Rows are one point carried round by a steady rotation, each followed by how many steps it has turned.
The counts run from 0 to 305.
[124 150 124 123 103  80 129 171 141 118 147 177 152 118 135 107 128 122
 110 208 148 154 103  94 141 133 136 195 165  73 119 160 112 130 103 143
 135 167 101 114 132 110 151  83 107 141 138 114 131 134  95 170 128 141
 101  96 136 130 156 134 126 102 141 162 100 141 130 159 115 167 115  98
 118 109 158 155] -> 227
[140 129 136 105  84  83 117 151 136 117 168 173 155 134 129 125 156 146
 111 198 127 150 122 100 168 121 120 193 150 109 135 153 111 131 134 136
 130 142  93 133 132 100 117  75  99 157 115 114 170 140  95 158 101 144
 106 137 129 122 188 135 130  78 147 168 103 149 140 155  98 181 121 136
 118 124 167 143] -> 147
[151 138 137 116  92  85 140 149 137 150 165 176 138 120 131 120 129 116
  95 202 147 184 108 109 154 137 116 194 146 106 120 146 113 150  93 140
 141 163  80 130 129 111 135  70 109 135 118 132 114 112  94 155 109 136
 115  97 133 113 172 114 133  80 143 164 126 134 131 165 126 182 113 120
 120 126 150 146] -> 0
[128 113 137 109 117  92 121 139 163 105 143 169 120 131 138 116 135 107
 116 187 119 178 109  66 176 133 139 189 168  98 109 142 105 138  80 113
 141 176  84  99 137 110 122  93 134 139 123 133 141 113 100 164  87 142
 123 105 120 114 193 156 151 105 130 127 131 136 132 159  87 164 138 149
 121 127 156 140] -> 238
[155 157 136 130  82  87 133 146 149 151 180 177 140 119 125 119 150 122
 113 186 155 162 114 106 173 134 115 180 147  97 103 140 117 141 107 150
 143 156  80 124 126 125 136  55 103 156  98 119 131 137  99 154  97 146
  91 114 141 133 166 134 149  80 137 152 114 141 153 151 103 156 129 139
 122 124 141 160] -> 169
[146 115 150 123 104 103 118 127 164 103 159 169 113 137 137 124 168 108
 108 181 121 178 104  71 180 142 124 188 154 114 127 141 103 134 106 128
 135 164  82 118 125 112 116  78 133 158 130 115 156 140 105 153  91 160
 104 121 137 131 199 133 140 106 125 145 116 130 129 152  79 154 128 141
  99 122 161 146] -> 236
[128 146 127 125 119  99 120 167 129 117 158 185 140 106 125 112 147 138
 108 208 146 151 110  96 146 129 122 174 158 107 131 152 110 154 113 146
 121 152  90 129 127  77 151  65  94 152 124 114 152 146 109 154  99 153
  94 116 135  96 148 125 131  77 161 163 108 147 131 149 139 160 119  86
 119 134 158 158] -> 101
[146 129 141 116 104  88 119 172 138 115 166 162 136 122 122 116 138 120
  99 204 127 175 112 109 142 138 122 193 142 100 123 141 116 141 112 154
 110 140  84 130 131  91 146  62  99 133 123 112 147 128  97 166 119 143
 107  81 147 122 172 105 126  90 140 173 108 146 122 150 127 175 121 102
 112 112 171 150] -> 103
[121 132 120 106  96 102 118 174 142  79 176 176 143  96 132 101 130 109
 108 186 132 146  96  93 155 114 121 178 166  97 111 161 126 128  98 138
 122 160  85 111 144  97 173  75 101 130 101 108 122 127  88 171 112 156
 113 105 124  83 159 134 130 115 121 153 134 157 105 145  99 166 132 129
 112 145 151 149] -> 78
[146 130 142 122 114  92 124 127 142 139 166 169 131 124 136 107 158 116
 111 200 142 176 114  99 176 132 135 181 171 130 107 141 107 164  93 132
 150 171  84 129 118  99  95  60 104 165 116 147 134 116 113 164  79 128
 108 118 131 120 180 142 146  80 153 143 114 141 148 137 132 155 130 148
 140 130 154 159] -> 297
[128 143 122 119  98  64 138 180 136 118 148 170 163 130 127 121 132 124
 119 205 134 150 105  92 155 129 133 199 153  86 122 157 109 134 103 135
 130 158  88 120 136 101 140  84  97 129 131 118 132 123  89 164 117 137
 113 111 136 128 166 141 132  88 155 159 102 140 134 159 118 183 125  99
 127  99 158 146] -> 228
[121 128 116 103 106  82 112 176 143  80 140 175 137  91 123 104 123 120
 112 186 118 158 107  86 154 117 152 185 173 108 103 158 126 140  99 112
 130 162  95 102 142  91 138  79  83 137 137 129 140 124 111 175  96 132
 113  91 130 132 180 159 149 109 153 155 102 153 129 127 114 151 141 131
 139 129 171 159] -> 223
[157 115 140 117 114  95 117 142 170 129 169 161 110 135 135 103 144 110
 115 202 135 186 115  88 155 126 131 177 147  97  94 124 111 135  90 137
 129 146  85  95 150 116 129  78 121 154 117 127 145 119 100 155  88 142
 109  97 130 139 194 135 128  99 140 144 110 144 144 169  98 165 138 154
 118 125 146 150] -> 67
[123 109 126  98 120 104 101 171 132  78 145 163 131 108 119 108 134 119
  95 192 113 166 107  88 150 126 134 180 167 111 127 153 120 146  94 121
 118 159  86 106 140  87 153  66 105 140 131 128 153 113 109 186  92 143
 121  80 124 107 160 139 144 106 138 155 130 154 110 130 130 159 144 115
 131 144 172 139] -> 305
[137 126 142 109  85 104 128 170 134 115 152 192 141 102 125 115 140 115
  89 178 126 170 114 110 161 148 126 188 146 113 123 146 127 137 104 142
 138 148  86 138 135 105 152  64 103 109 112 118 130 119  99 172 102 124
 118  81 128  88 172 127 160  92 125 152 140 148 126 154 115 185 136 129
 115 122 163 148] -> 289
[146 139 130 111 104  85 122 159 139 132 160 189 134 125 130  98 155 145
 119 213 154 154 127 109 161 119 116 172 156 103 117 137 120 133 106 147
 122 148  94 128 145  85 138  69 109 155 117 110 154 149  99 143  95 146
  94 131 123 105 157 131 121  65 165 155  99 155 153 178 124 169 122 116
 112 121 138 161] -> 271
[137 148 135 132 105 100 124 179 139 123 144 193 135 107 113 115 139 122
  91 199 137 173 124  96 147 140 119 176 154 105 118 133 120 157  96 139
 127 151  88 122 125  89 148  56  97 154 152 120 149 149 119 153  91 151
  93 110 137 120 146 144 164  98 161 156 101 134 143 134 128 144 142  98
 109 115 168 167] -> 14
[114 145 132 109 109 111 121 182 139 106 155 179 132 116 123 118 139 113
  99 183 136 160 120  88 154 133 104 185 155  85 126 132 113 134  89 137
 116 162  73 105 142 104 170  75 121 129 113 108 151 133  99 167 103 156
 106 104 119  81 143 132 146 113 128 160 139 145 118 168  96 161 142 115
  95 140 154 140] -> 160
[122 133 127 102 109 101 121 153 148 122 169 138 152 125 134 116 147 133
 113 180 132 158 123 101 163 130 126 191 163  96 113 147  92 141  99 123
 124 182  61 102 133 120 135  69  98 143  96 133 160 115 111 189  99 145
 105  93 124 104 171 136 136 103 115 167 128 157 122 135  96 152 130 143
 138 137 172 130] -> 47
[127 140 129 132 102  97 110 170 151 106 165 196 129  99 153 102 124 110
  89 206 153 179 116 106 151 110 124 194 188 116 125 151 114 152 107 148
 142 167 100 136 131 110 131  86 105 147 116 121 118 135 102 157 103 156
  99 120 144 132 171 129 124 100 137 152 121 149 133 154  97 161 114 125
 106 144 157 153] -> 123
[131 139 135 101 120  86 117 148 125 135 157 150 138 129 131 102 135 119
 113 202 149 180 121  89 156 130 120 183 171 102 127 144  93 154  68 110
 120 172  74 103 131  92 134  66 119 172 124 141 146 116 100 171  90 126
 102 104 115 109 146 142 135  80 150 149 135 132 126 140 131 155 126 120
 138 136 162 142] -> 300
[136 112 141 125 123 115 101 139 149 101 156 177 113 112 124 111 153  95
  99 186 123 186  99  80 166 141 129 170 166 126 106 138 117 162  85 128
 136 162  78 120 115  97 130  62 115 165 135 126 146 117 125 173  69 148
 103  98 142 124 173 144 164 102 144 137 122 144 124 118 125 142 142 132
 120 141 163 158] -> 9
[122 146 140 126 123 120 120 155 153 120 147 185 115 120 129 115 153 115
 100 202 159 170 122  71 168 130 115 175 169  99 118 139 108 148  81 130
 133 175  84 114 131 106 136  76 135 156 141 117 154 153 113 152  87 157
  91 126 117  97 150 158 156 110 137 139 116 132 135 163  93 140 134 117
  94 136 144 162] -> 241
[136 160 141 136  86  81 132 148 144 140 177 175 143 121 133 106 148 122
 129 184 149 151 106 103 174 122 116 171 154 107 103 143 119 146 110 148
 148 160  88 124 131 109 138  59  96 159  94 114 128 146 102 148  95 148
  92 136 141 119 163 135 137  83 150 145 106 144 151 146 109 153 126 144
 116 129 145 166] -> 168
[110 143 127 104 123  86 122 154 133 136 158 138 147 146 130 114 149 117
 120 178 137 171 124  89 167 132 108 193 167  94 114 142  83 149  87 125
 112 177  71 102 119 110 141  81 108 143 104 125 149 116 103 181 100 152
  99 112 127 100 147 129 124  92 139 160 129 149 121 146 117 162 118 115
 131 136 177 127] -> 130
[136 129 140 109  98 118 117 168 140 112 143 189 132 100 123 141 132 121
  74 195 136 178 123  97 155 134 121 192 151 117 139 137 121 140 101 123
 135 156  88 133 138 100 137  61 111 132 148 131 148 141 107 151 109 143
 106  94 123 103 175 135 168 105 129 160 133 130 122 150  86 166 133 124
  97 126 175 151] -> 118
[139 114 145 116 102  87 117 126 149 104 162 160 128 152 134 125 164 111
 118 188 116 161 104  73 180 133 120 187 155 116 137 149 104 137 115 129
 128 167  82 124 123  99 116  74 121 166 119 105 161 147 100 143  94 160
 101 145 142 119 189 131 125  92 143 153 112 137 128 148  80 160 121 134
 100 125 170 143] -> 235
[160 126 146 112 107  93 121 155 155 143 170 169 127 128 120 113 142 140
 104 214 143 177 122 111 146 134 114 180 137  96 112 130 112 136 107 153
 115 133  76 113 153 111 136  59 108 140 115 120 156 122  94 156 108 143
 105  87 131 120 175 111 123  78 146 165 114 149 139 172 110 175 119 119
 118 118 146 150] -> 273
[113 134 126 115  99  88 114 178 154 104 146 195 125 112 128 111 131 112
 114 176 112 163 115  79 177 113 120 188 168 122 103 145 129 145 110 138
 141 151  94 123 130  98 122  95  90 115 120 116 129 129 113 159  83 150
 111 124 123 120 187 157 145  99 159 147 111 145 153 151 106 169 144 151
 115 135 168 135] -> 38
[118 136 134 103 107  87 117 182 128 111 142 173 153 101 127 103 136 140
 114 188 116 149 116  97 154 134 135 182 166 109 119 151 115 137 109 135
 126 149  87 126 129  85 145  77  77 118 119 126 156 125 115 176  92 124
 117  85 119  95 169 147 139  79 157 160 107 166 132 140 130 171 143 117
 130 113 178 147] -> 17
[109 124 127 114 113  92 113 154 143  76 143 159 145 115 131 102 143 112
 124 166 107 150 108  73 176 133 133 176 173 108 113 154 116 141  95 113
 130 170  85 106 119  93 140  77 100 150 111 116 156 133 118 176  85 151
 104 118 130 103 163 164 152 107 133 140 119 153 120 122 105 146 153 133
 126 134 172 147] -> 136
[131 135 143 120 110  72 128 151 134 146 149 159 133 143 141  97 130  88
 108 189 143 193 112  85 160 140 119 192 172  96 122 135  99 157  79 135
 135 182  80 115 110 117 139  81 117 148 101 126 120 126  96 165  94 143
  99 119 136 129 158 136 132  85 147 132 119 143 134 156 117 169 121 135
 117 130 163 145] -> 212
[134 124 136  95  94  84 134 140 139 120 155 153 150 150 112 129 156 116
 115 178 122 162 112  89 184 153 121 188 134  89 114 147 114 132  88 115
 123 163  71 103 138 113 141  58 112 146 119 123 161 116 102 181  97 139
 117  98 111 100 158 145 164  95 130 159 126 141 121 136 116 173 152 131
 147 128 161 134] -> 259
[114 142 140 101 110 103 104 163 128 106 154 155 144 120 124 108 148 126
 108 180 124 161 122  83 161 119 109 175 168 123 140 146 101 154  96 117
 117 172  74 111 115  82 134  63 100 167 127 125 173 150 112 160  83 148
  94 123 123 108 147 154 145  99 150 148 115 138 124 115 108 139 139 129
 117 141 181 159] -> 219
[141 108 141 111 113 113 115 140 137  99 151 170 138 126 117 121 179 126
 106 183 130 145 111  93 183 152 128 173 153 110 129 151 121 130 107 114
 131 162  80 116 134 109 140  55 117 163 118 111 183 141 113 179  88 146
 105 110 119  79 155 153 163  94 120 151 124 154 121 129 110 157 148 125
 125 146 153 147] -> 261
[123 127 134 114 127  90 111 162 134 105 139 166 126 107 137  86 121  97
 105 185 131 178 111  81 154 135 131 178 175  95 118 139 111 152  64 124
 127 170  79  98 127 100 155  74 109 149 123 125 130 123 110 175  84 136
 110  93 131 109 151 165 156 103 144 125 125 144 122 135 122 150 142 120
 122 133 159 160] -> 11
[128 151 127 132 109  88 135 128 146 129 176 162 144 139 130 113 175 118
 128 195 154 154 107  88 181 147 117 171 152  96 107 154  95 146 102 138
 139 177  71 107 116 121 136  61 110 175 108 107 153 132 107 169  97 157
  85 129 142 114 151 142 144  88 133 158 116 140 139 142 118 141 118 118
 131 134 142 149] -> 256
